Each path below is one point turned by a fixed rotation once a step. After each direction that follows a path, write how fast that rotation turns it, in degrees a step (0 if it stays still).
Each turn is a multiple of 5 degrees from 10 to 175, or 0.
Each row of a path follows its step; steps can be skipped.
path 1
step 2: 11  7  -1  20  -18  2  9  -1  -30  -3  -8  -7  -7  8  25  1  19  -2  13  2  8  -10  -7  -1  6  20  15  -11  -25  10  4  9  -7  18  -10  -14  4  22  -10  -13  -6  4  14  -8  -1  17  22  -24  -16  -11  5  0  11  3  -6  10  -15  9  16  13  -26  -7  6  -1  -10  -20  7  -12  26  4  7  -5  27  5  15  12  -1
step 3: -4  3  -17  -23  19  -12  5  12  0  -7  -8  11  16  12  -19  12  8  17  -18  0  5  -17  9  14  7  -3  6  -5  -10  20  17  -24  -17  13  14  -11  -5  15  -13  -19  -5  -10  -20  -6  -12  29  1  0  -13  -12  -8  4  0  -20  3  13  7  -13  -24  2  -5  -9  13  -11  -6  13  14  11  25  2  14  -3  -22  -6  -9  21  14
step 8: -3  -8  8  -11  8  -10  8  -7  9  -8  0  -2  -20  14  -7  -9  -1  2  -3  2  11  0  -3  3  -24  9  -1  -24  -17  -11  15  -10  -22  6  -5  18  3  -26  -10  -4  15  4  11  -29  4  1  -9  7  -3  2  23  9  -1  -12  7  -2  2  6  -3  16  -3  -14  -11  39  35  4  11  18  -25  -22  -16  10  12  9  5  16  4
step 12: 0  16  -9  -14  -5  12  3  9  -3  -14  3  6  4  -22  -7  -21  -10  14  36  -14  -1  -2  -15  -4  5  -5  -5  -14  0  -3  -10  10  21  4  -4  -27  -16  26  17  -11  16  15  3  -25  20  -16  11  24  5  -20  16  -8  5  5  15  6  18  14  0  12  20  11  8  2  1  -9  5  -17  8  2  28  4  1  15  -5  -1  2
step 19: -1  5  10  -17  19  7  0  3  -17  -13  -2  -12  0  -3  -19  -12  -16  -1  5  -10  5  -5  1  -2  8  7  -4  -14  -5  -17  8  4  -11  19  0  -11  18  26  8  -6  -29  -2  2  9  -1  18  -14  20  21  17  9  0  0  0  -12  21  35  8  -22  13  -8  -2  5  16  13  -2  33  -17  18  2  -2  -17  1  17  -8  7  15
step 20: -5  -22  -5  5  -10  1  5  11  -26  -23  -12  15  0  -6  17  19  -23  -17  3  5  -28  20  24  14  -10  11  0  3  -15  24  10  -7  15  -1  -9  -17  -20  9  8  7  0  0  4  -5  6  0  -17  -12  0  -8  -10  23  18  -4  -13  15  10  -8  8  -3  -12  -14  13  -9  -5  -26  24  0  12  0  0  -10  19  -20  3  8  11
step 31: -40  -14  -4  -10  -26  -4  -3  1  -7  -15  11  -2  -6  -15  -6  -4  9  29  8  7  3  15  0  -6  -16  7  4  10  -20  11  -4  -12  28  0  17  27  -21  5  -2  11  10  0  7  3  9  8  5  -16  2  2  16  4  -13  -2  12  -11  -1  4  -17  -6  -7  16  11  3  15  5  21  -18  3  -19  0  31  -6  -25  6  0  1
step 36: -27  -9  13  -16  11  -12  -9  3  10  -23  3  23  9  26  11  13  18  -10  -18  10  5  8  9  0  1  8  -15  24  -14  22  7  -3  -18  18  -12  -3  7  5  0  -7  -18  6  28  11  -13  0  -6  -15  -5  12  -14  -8  0  -6  -15  20  9  -20  15  -5  -3  9  -10  6  3  -16  1  5  -3  2  -1  -23  -13  -17  -17  22  4
step 39: 2  -9  -1  32  -16  0  9  10  8  7  10  -9  -19  -5  -11  5  1  4  8  7  -22  10  -19  24  -9  -13  -13  -4  -13  18  -7  -6  -18  1  12  -8  -17  -9  -7  -6  14  0  -12  7  -16  -14  14  10  -15  -22  -11  9  1  -2  -19  -14  -6  0  -24  16  -15  -11  -3  3  -16  6  1  -27  33  22  -12  -10  -17  12  -6  -6  9
Directions:
1  0  2  -7  -3  -2  -2  7  -1  4  -2  -7  -3  -2  -4  1  0  3  0  1  -2  -1  -2  -2  -3  -5  2  -1  0  0  -2  -5  5  -5  0  -2  -5  -2  3  -2  2  1  -4  0  -5  2  3  -7  -1  0  8  -5  5  -2  -2  2  -2  3  2  0  2  1  4  -4  -4  -2  -1  -2  2  2  1  0  -7  -3  6  0  7
40
5  -3  -2  -3  0  -3  -1  -4  4  1  -2  -2  3  6  5  3  1  -2  5  2  2  -7  -4  -1  -1  -4  7  2  -4  1  3  2  -4  3  -2  1  4  -3  -1  -4  4  4  -1  0  1  3  3  -5  -1  -1  -4  -2  -1  4  2  0  -4  -6  2  -1  1  1  0  -5  2  3  4  6  -2  -5  3  -3  0  -3  2  5  5
55
-6  4  3  4  -4  5  4  1  4  3  6  -1  1  1  2  -1  0  -1  2  0  0  0  0  -4  -1  3  0  -3  -7  5  2  -4  -1  -2  1  -8  0  -3  6  0  -3  2  -1  1  3  6  0  -2  -1  2  -3  -2  5  -1  2  1  3  -3  -2  -3  2  -1  7  1  0  4  -4  -1  -1  -4  -1  -4  5  5  -4  -2  6
40
-4  0  4  3  1  -1  1  5  3  4  0  5  8  -3  -1  -5  3  1  2  1  -1  -2  -4  0  -5  -2  -2  -4  -1  -5  1  9  -2  -4  2  6  2  -1  0  5  4  1  0  -2  4  0  -1  -1  0  -2  0  0  -1  -3  4  3  -1  7  -3  1  1  -7  1  -3  -3  -2  -3  2  -7  1  1  4  2  -3  -3  4  4
20
4  2  4  -2  -1  -2  3  2  6  -1  3  3  5  3  6  -2  1  0  7  -5  0  -4  3  6  1  -6  -4  -8  1  0  -1  -3  1  2  -6  -3  -4  0  -4  2  0  0  -5  5  1  -1  -1  2  1  -1  -1  -3  -3  -3  -3  1  4  0  -1  2  4  -1  -3  1  0  4  -1  -1  6  -1  1  2  -7  3  -1  0  -2
160
-1  -1  1  -2  0  -2  0  -1  -4  -1  0  3  4  1  1  -6  2  3  -5  -2  -1  -7  0  2  -1  2  2  -1  3  0  4  -2  -2  0  3  1  -6  -2  -5  0  -2  1  9  -2  4  5  1  -2  -2  -2  0  -1  0  -4  -2  -2  1  1  7  -2  -7  9  -6  -3  -2  4  -5  4  -1  2  1  -1  0  3  -3  -6  5
55
